One turning vector, and how many steps it has turned:
The counts run from 0 to 348.
[-0.84  1.69  2.16  0.09 -0.49 -0.32  3.71  0.48  1.72  0.31 -4.61  1.32
  2.01  0.66  0.18  1.25  1.29 -1.98  1.49 -1.74  2.15  0.29 -1.00  2.25
 -1.60  0.90 -2.24  0.21 -1.81 -0.49  3.81 -0.59  2.13  2.58  2.65 -0.24
 -1.57  2.59  0.10  1.13 -2.71 -0.75  3.30  1.58 -1.37 -0.28 -0.29 -2.37
 -0.64  0.83 -1.42  1.28 -0.59 -1.22 -0.27 -0.83 -0.62 -0.74 -0.76] => 33
[-1.36  2.61  0.93  1.02 -0.07 -1.34  0.74  2.76  1.08  0.50 -2.22  2.78
 -0.88 -0.21 -0.93  1.17 -0.18 -2.29  1.37 -1.69  2.61 -1.81 -1.23 -0.94
 -0.45  0.17 -2.04  1.12  0.04 -0.53  3.78 -2.15  2.97  2.54  3.92  1.81
  0.25  0.58  0.44  1.50 -1.56 -1.89  3.26 -0.11 -1.10 -2.03 -0.48  1.42
  1.74  1.82 -0.38  1.99  0.33 -1.40  2.13 -0.37  2.04  0.01 -1.02] => 61
[ 2.66  0.20  2.99 -0.69 -1.25  0.40  0.52  0.91 -1.15  2.22 -0.95  1.77
 -0.73 -0.01  0.40  1.28 -0.08  0.52 -1.58  0.11  0.72  0.96 -0.56  0.63
 -1.02  1.84 -1.36  1.71  0.92  0.16  1.42  1.30  0.69 -1.44  0.52  0.51
  1.75  0.89 -4.14  0.20 -1.37  4.25  2.89 -1.28 -1.22  0.40  0.60  2.94
 -0.13  2.88 -3.14  2.89  2.33  1.02 -2.03  0.81 -1.85  1.87  0.40] => 334
[ 0.32  0.80  1.82  1.22  0.10 -0.04  1.39  0.41 -0.97  0.09 -5.06 -0.12
  0.00  0.16 -2.24  0.55  0.42  0.81 -0.02 -0.29  0.68  1.11 -1.47  2.63
 -1.46  1.28 -1.67  1.88  0.93  0.25  2.49  1.14  0.92 -0.56  0.10  1.51
 -0.70  1.90 -4.02  1.49 -1.39  3.17  3.17 -1.68 -2.32  0.31 -0.46  0.09
  1.67  0.81 -2.53  2.93  2.30  0.60 -2.89 -0.43 -2.41  2.38 -2.00] => 338
[-1.61  1.99 -0.30  2.17  0.32 -0.74 -1.96  2.40 -1.72  1.21 -1.84  2.52
 -2.89  1.03 -0.49  1.43 -0.64  0.11 -0.30 -1.27  0.81  0.31  0.34 -1.06
 -0.17  0.13  0.06  1.18  3.43  1.10  2.92 -2.13  1.13  2.15  2.04  1.60
  0.35 -0.08 -0.92  1.36  1.10  1.65  3.57 -0.93 -3.38 -1.98 -1.35  2.57
  1.88  1.75  0.78  2.12  1.49  1.06  0.73 -0.61  0.46  1.07 -1.64] => 90
[ 0.34  3.63 -0.97  3.72 -1.28 -3.09 -0.18  0.60  0.02 -0.39 -0.23  2.65
 -1.03 -0.28  2.61  0.40  1.62 -2.44  2.76 -0.83 -0.22  1.84  0.12 -2.54
 -2.60  2.67  1.88 -1.43 -2.49  2.15 -0.07 -2.38 -1.23 -0.43 -0.97  1.00
  1.53  2.29  0.97  2.42 -2.98  1.90  0.83 -0.98 -0.97 -0.21  0.06  2.47
  0.24  1.15  1.49  0.90  2.53  0.48 -0.75  1.35 -0.22 -1.76 -0.17] => 198
[ 2.26  0.68  2.28 -0.83 -1.58  0.18 -0.71  0.56 -1.52  1.64 -0.34  1.31
 -2.05  0.37  3.33 -0.49  0.22 -0.22 -1.68  1.43 -0.51  1.81  0.01 -0.65
 -2.25  1.29 -1.21  0.19  0.79  1.36  1.36  1.06  0.61 -2.14 -1.65  0.04
  1.94  1.12 -3.34  0.68 -0.33  3.47  3.05 -0.35 -1.34 -0.07  1.46  3.74
  1.00  2.79 -2.54  3.12  3.78  2.39 -0.76  0.59 -1.16  1.38  0.46] => 327
[ 0.50  2.44  2.26 -1.08 -1.45 -0.02  4.43  1.78  1.38  1.18 -1.05  2.28
  0.26  0.93  1.96  1.03  1.35 -3.36  1.38 -0.72  2.38 -0.31 -1.15  0.55
 -0.30  1.62 -2.58 -0.06 -0.56 -0.05  3.64 -0.69  1.35  0.46  1.13  0.07
  0.89  2.79 -0.02 -0.34 -3.96 -0.29  2.32  0.44  0.95  1.05  0.93 -0.40
 -2.94  2.09 -2.31  0.42 -1.25 -1.69  0.58  0.19  0.88 -1.86  1.73] => 37
[-3.11 -1.58  1.21 -0.85  0.58  0.87  1.63  1.52  0.34 -1.19 -1.42  1.79
 -0.77 -0.43 -0.13  0.57 -0.03 -0.56 -0.41  0.03  0.83 -0.79 -1.58  0.99
 -1.84 -1.68 -1.41  0.44  1.99 -0.18  3.78 -1.73  3.26  2.94  5.83 -0.09
  1.03  0.85 -0.24  0.55 -1.52 -1.69  2.34  1.94 -2.30 -4.34 -1.07  0.20
  1.39  0.59  0.86  0.98  0.22  0.01  0.78 -1.98  1.24 -0.17  0.14] => 273
[ 0.79  1.65  1.34 -0.69 -2.54 -0.56  3.46 -0.53  0.12  1.76 -0.58  1.34
  0.10  1.44  5.67  0.16  2.93 -2.59  0.97  0.06 -0.04  2.63  0.83  0.43
 -2.81  1.96 -0.37 -1.74 -1.36  1.66  1.59 -0.29 -0.66 -0.44 -1.01 -2.08
  1.29  2.41 -0.56  0.20 -3.13  1.83  1.74  1.96  0.28  0.44  1.18  0.03
 -4.08  1.79 -1.27  0.78  0.47  1.12 -0.09  0.34 -1.33 -1.88  2.05] => 15
[ 1.54 -0.21  2.52 -1.41 -1.74  0.96  2.82 -1.93  1.31  1.29 -0.60  0.85
  0.70  0.84  3.91 -0.85  2.27 -1.54 -0.26  0.20 -0.03  1.61  0.87  0.15
 -3.24  0.66 -0.90 -1.26 -2.80  1.10  1.69  0.90  0.88  0.88  1.61 -2.75
  1.94  1.64 -0.65  1.13 -3.37  1.50  3.01  3.19 -1.90 -0.49  0.62  0.14
 -2.48  1.64 -2.17  1.50  0.83  0.77  0.06 -1.15 -1.52 -0.71  1.92] => 21
[ 0.07  0.59  2.48 -0.45 -1.04 -0.13  3.02 -1.08  0.94  0.76 -3.82  0.83
  2.31  0.52  1.48  0.68  2.10 -1.50  0.71 -1.44  1.09  0.34 -0.51  1.44
 -3.46  0.90 -1.36 -0.76 -3.49 -0.50  2.87  0.80  1.59  3.23  3.10 -1.73
 -0.49  1.90 -0.20  2.01 -1.85  0.16  3.92  2.35 -2.70 -1.16  0.03 -1.28
  0.10  1.59 -2.11  1.68  0.11  1.20  0.83 -1.18 -1.09  0.38 -0.36] => 26
[-1.22 -0.79 -0.17  0.62 -0.85  0.19 -0.29  0.16 -2.81  0.31 -2.32  0.43
 -1.28  0.80  2.41 -0.45  1.99 -0.13 -2.10 -0.20 -1.58  3.12  1.24  1.84
 -2.53 -0.16 -0.92  0.17  2.69  1.96  1.72  0.07  0.39  0.02  0.83 -0.08
  0.47 -0.18 -2.74  1.30  1.55  1.71  4.35  0.17 -3.98 -2.52 -0.30  0.67
  1.93 -0.21 -0.65  1.52  4.14  3.30 -0.16 -1.56 -1.93  1.92 -0.28] => 113
[-4.37  0.77  1.09 -0.04  0.79  0.50  2.13  2.10 -0.20 -1.96 -2.58  1.61
 -1.04 -0.01 -0.52  1.05  0.05 -0.51  0.55  0.39  1.00 -0.71 -1.94  1.23
 -1.15 -1.57 -0.62  0.79  3.07  0.22  4.32 -3.01  2.71  1.40  3.74  0.96
 -0.11  2.41 -0.65 -0.66 -1.70 -1.76  1.71  0.39 -1.49 -2.87 -1.43 -0.44
  0.54  0.29  2.70  0.99  0.74 -0.88 -0.10 -1.66  2.55 -1.13 -0.48] => 280
[ 0.87  1.94 -0.39  3.75 -2.11 -2.53 -1.40 -0.23  0.00  1.31 -0.80  2.72
 -0.38  0.02  2.03  0.88  1.41 -0.90  1.69 -2.02 -0.09  1.33  1.11 -1.69
 -3.33  1.48  1.15 -1.29 -3.52  1.78  0.07 -1.61 -0.55  1.47  0.72 -0.14
  0.82  0.55  0.94  3.71 -1.17  2.47  2.40  0.32 -3.52 -1.12 -0.51  1.43
  1.23  2.26 -0.11  1.27  1.90  1.63  0.19  0.97 -1.68 -0.11 -1.68] => 206
[ 0.60 -1.23  1.06 -0.87 -1.41  0.68 -0.26  1.92 -2.23  1.98 -0.28  1.88
 -1.80  0.54  3.39  2.41  0.72  0.47 -2.61 -0.22 -0.51  2.70  0.18  0.95
 -0.68  1.61 -0.87  2.04  2.79  0.87  2.01  0.10  0.41 -0.89  0.63 -0.27
  2.00 -0.44 -2.95 -0.31  1.08  3.50  3.78 -0.42 -2.08 -1.40  0.54  2.51
 -0.25  2.40 -2.72  1.10  2.39  2.11 -1.25  0.18 -1.44  2.35  1.08] => 117
[-0.62  1.73  1.90 -0.86 -1.28 -0.20  1.19  1.58  1.95  0.85  0.17  2.66
 -0.49 -0.83  2.91 -0.45  0.14 -3.79  0.20 -0.68  2.26 -1.22 -0.23 -2.04
 -1.94  0.73 -2.80 -0.05 -1.77 -0.02  2.76 -0.49  2.35  1.31  2.05  0.46
  2.58  0.36  1.18  1.38 -2.46 -1.77  2.68  1.16  0.14 -1.97  0.94  2.34
  0.57  2.98 -2.47  1.17  1.15 -0.75  3.38 -0.42  1.60 -1.17  2.64] => 52
[-0.19 -0.91  1.21 -1.93 -0.54 -0.02  1.87  2.51 -2.55  1.39 -0.89  1.71
 -0.86  0.86  1.38  3.44  1.47  0.44 -2.06  0.23  0.24  2.10 -1.46  2.58
 -0.09  2.93 -1.57  3.19  4.08  0.12  2.88 -0.90  0.25 -1.46  0.15  0.25
  1.46  0.89 -3.65 -1.18  0.04  3.71  2.79 -0.86 -0.93 -0.01  0.08  0.84
 -1.45  1.66 -3.14  0.41  0.94  0.85 -2.42  0.82 -0.82  1.58  0.99] => 124
[-0.60  2.58  1.81  0.85 -0.55 -0.35  3.63  1.23  1.26  0.99 -4.05  2.39
  2.20  1.57  1.26  2.87  1.27 -1.92  1.87 -2.04  2.33 -0.13 -1.20  1.52
 -1.76  1.87 -2.14  0.21 -2.39 -0.80  3.55 -0.72  1.95  2.44  2.34 -0.75
 -1.19  2.41 -0.36  0.98 -1.65 -0.52  2.74  1.46 -0.90  0.02  0.31 -1.64
 -0.96  2.03 -2.39  1.03 -0.87  0.32  0.28 -0.11 -0.12  0.32 -0.37] => 32
[-0.29  0.38  1.05 -0.42 -1.82 -0.07  1.31  1.66  0.97  3.48 -0.89  3.10
  0.57  0.98  2.66  3.12  1.57 -2.03 -0.15 -2.65  2.23  1.14  0.79  0.75
 -0.65  2.69 -2.93 -0.10 -1.12  1.27  2.51 -0.55  1.07  2.37  3.28 -0.67
  0.44 -0.56 -0.42  1.62 -0.33  1.20  2.73  1.15 -1.56 -1.54  0.16 -0.33
 -1.75  2.00 -3.96 -0.47 -0.76  0.29  1.73  0.42 -0.99  0.00  1.75] => 241
[-1.81  0.19 -0.90  1.46 -1.10 -0.80 -0.69  1.59 -2.65  0.46 -2.19  1.28
 -1.41  1.21  3.10  0.56  1.43 -0.57 -1.82 -0.25 -1.16  3.45  1.03  1.19
 -2.63  0.35 -1.00  0.11  2.48  2.26  1.30 -0.30  0.28 -0.26 -0.16  0.24
  0.26 -0.40 -2.13  1.66  2.08  1.64  3.94  0.14 -3.40 -2.15 -0.16  1.23
  2.23  0.21 -1.15  1.28  4.29  3.03  0.30 -1.06 -1.55  1.57 -0.41] => 112
[-1.39 -1.07  0.98  0.42 -0.28 -0.02  0.66  1.03 -2.77  0.60 -4.08  0.70
 -0.35  0.58  0.41  2.06  1.24  0.95 -2.00 -0.80 -0.63  2.59 -0.48  3.51
 -1.43  0.90 -1.87  1.79  2.77  0.49  2.14  0.30  1.15  1.12  1.53 -0.21
 -0.43  0.56 -3.19  0.63  1.34  2.20  3.80 -0.10 -3.66 -2.02 -0.55 -0.70
  1.90  0.62 -1.90  1.91  2.61  2.64 -1.92 -1.18 -1.81  2.65 -1.13] => 120
[-1.11 -3.64  2.07 -0.77  0.30  0.57  2.29  0.24 -0.93 -2.26 -2.97  0.90
  2.23 -2.67 -0.88  1.77  0.64 -0.28 -0.54  0.75 -0.33  0.50 -2.22  3.11
 -3.16  1.14 -0.91  2.09 -0.88 -2.23  1.99  0.14  2.69 -0.53  3.10  0.46
  1.86  1.49 -2.04  0.29 -1.84  1.07  1.95  0.41 -1.32 -2.09  0.56 -0.42
  3.27  0.63 -1.79  0.72  1.73  0.41 -2.15 -1.01 -1.17  2.02  0.67] => 150
[-2.68  1.87  0.05  0.16 -1.16 -0.03  2.43  3.14  0.13  1.98 -2.39  2.92
  0.68  1.96  1.21  2.79  2.24 -2.86  0.31 -2.45  2.75  0.67 -0.14  2.40
  0.41  2.12 -3.02  0.06  0.86  1.50  4.11 -1.48  1.33  2.20  2.27  1.01
 -0.64  0.80 -0.11  0.19 -1.13 -0.12  2.24  0.46 -0.43 -0.91 -0.62 -1.94
 -1.67  0.53 -2.73 -0.84 -1.03 -1.19  0.92  0.14 -0.05 -0.87  1.80] => 249
[ 0.12  2.01  1.71  1.12  0.18 -0.25  1.19  0.15 -1.35 -1.43 -3.06  0.05
 -2.56  0.78  0.55 -2.39  1.30  0.09 -0.32  1.45 -1.67  1.94 -1.42  1.09
 -2.45 -1.36  0.10 -0.87  3.13  1.94  2.73 -0.90  0.27 -2.30 -1.37  0.85
 -0.36  3.19 -3.45 -0.08 -1.96  1.87  3.07 -1.00 -1.42  0.20 -0.27  1.71
  0.52 -0.29  1.81  3.20  3.69  0.96 -1.66 -1.03 -0.81 -0.07 -2.34] => 317
[-1.57  1.23  0.29  2.52  0.35 -0.93 -1.43  1.43 -1.86  0.42 -2.35  1.13
 -2.84  0.95 -1.73  0.73  0.53  0.61 -0.25 -1.04  0.33  0.52  0.09  0.06
 -0.74 -0.55 -0.04  1.26  3.76  1.22  3.09 -2.55  1.21  1.83  3.41  1.18
 -0.05  0.38 -1.99  1.95  0.49  1.67  4.13 -0.79 -4.38 -2.56 -2.42  1.46
  1.69  1.20  1.39  2.65  1.42  0.47  0.36 -1.01  0.47  0.60 -2.23] => 91
[-0.56 -0.64 -0.06 -0.18 -1.33 -0.21 -0.57  2.67 -3.16  2.06 -1.57  1.93
 -1.21  0.95  3.13  3.29  0.79  0.48 -2.43 -0.58  0.01  2.67 -0.06  1.09
 -1.38  2.50 -1.26  2.24  2.21  0.07  1.66  0.19  0.19 -0.04  0.30  0.45
  0.82 -0.09 -2.87  0.13  2.24  2.62  3.76 -0.42 -2.52 -1.76 -0.20  1.45
  0.81  1.71 -2.49  1.00  2.39  2.79 -0.53  0.34 -1.34  2.57  0.24] => 118
[-1.42 -3.44  1.89 -1.61 -0.91  0.86  2.62 -0.83 -1.05 -2.59 -1.58 -0.20
  1.42 -1.99  1.50 -0.25  1.75 -1.22 -1.78  1.36 -1.43  1.65 -0.55  2.82
 -3.12  0.95 -1.82  0.97 -1.06 -0.16  1.26  1.81  1.74 -1.57  0.96 -0.30
  2.42  0.74 -1.37  0.54 -1.89  0.71  2.20  1.27 -1.78 -2.34  0.83 -0.41
  2.51 -0.07 -1.81  0.57  3.63  1.67 -1.68 -1.72 -1.54  0.87  1.49] => 143
[-1.57  2.42 -0.52  1.94 -1.19 -1.34 -2.34  2.18 -0.56  0.71  0.40  2.83
 -3.29  0.11  2.19 -0.03 -0.31 -2.13 -0.55 -0.35  0.13 -0.07  1.10 -2.93
 -1.21  0.04 -0.47  0.14  2.13  2.02  2.03 -1.95  1.20  0.88  1.78  1.71
  2.10 -0.22  0.29  1.94  0.07  0.23  3.24 -0.51 -1.76 -3.47 -0.32  3.56
  1.75  1.54  0.69  1.48  2.85  0.78  3.10 -0.33  1.48  0.15  0.59] => 82
[ 2.29 -1.01  2.74  0.12 -0.46  0.52  0.00 -0.61 -0.53  0.43 -2.80 -0.11
 -0.75 -0.22 -0.58 -1.30  0.14  0.62 -1.71  0.85 -0.65  1.13 -0.44  1.26
 -2.57 -0.04 -1.25  0.48  0.33  0.17  1.81  1.45  1.26 -1.04  0.66 -0.09
  0.80  1.18 -3.89  1.07 -1.21  4.04  3.94 -0.46 -3.27 -0.59 -0.05  1.86
  1.78  1.75 -2.11  3.35  3.37  1.39 -2.01 -0.78 -2.35  2.40 -1.67] => 332
[ 0.99  1.07  1.51 -0.92 -2.49 -0.05  3.44 -1.28 -0.05  0.55 -0.70  0.63
 -0.08  1.02  4.25 -1.15  3.04 -1.83  0.76  0.28 -0.48  2.54  0.36  1.14
 -2.57  1.25 -0.29 -2.09 -1.05  1.69  1.89 -0.14 -0.79 -0.28 -0.53 -1.88
  1.21  3.22 -0.80 -0.03 -4.24  2.11  1.94  1.83 -0.60  0.73  0.97 -0.23
 -3.93  1.20 -0.69  1.01  0.73  0.69 -1.01 -0.25 -1.58 -2.46  1.67] => 14
[-0.93  0.77  0.73 -0.45 -1.10  0.29  2.68  2.84  0.53  2.42 -0.61  2.73
  0.41  1.42  1.83  3.29  1.96 -2.06 -0.24 -2.35  2.76  0.69 -0.49  1.39
  1.02  2.67 -2.90  0.61  1.07  1.03  3.65 -1.46  0.85  1.22  2.96  0.60
 -0.01  0.93 -0.59  0.36 -1.95  0.49  2.56  0.23 -0.31 -0.95 -0.16 -1.26
 -2.50  0.87 -3.53 -0.91 -1.84 -1.31  0.50  0.64  0.26 -1.18  2.01] => 248
[-0.46  2.63  0.45  1.79 -1.28 -0.11 -0.09  0.08 -1.06 -0.80 -3.28  0.65
 -1.53  0.99  2.26 -1.89  0.74 -0.44 -0.07  0.88 -1.33  2.17 -0.35  0.30
 -3.47 -0.64 -1.10 -0.85  1.03  1.66  1.25  1.17  0.41 -1.51 -2.07  0.74
 -0.03  2.32 -2.30  1.51 -0.34  2.04  3.36 -1.00 -2.15 -0.70  0.03  1.78
  2.78  0.67 -0.25  2.67  5.18  2.82 -0.94 -0.71 -1.58  1.38 -2.44] => 323
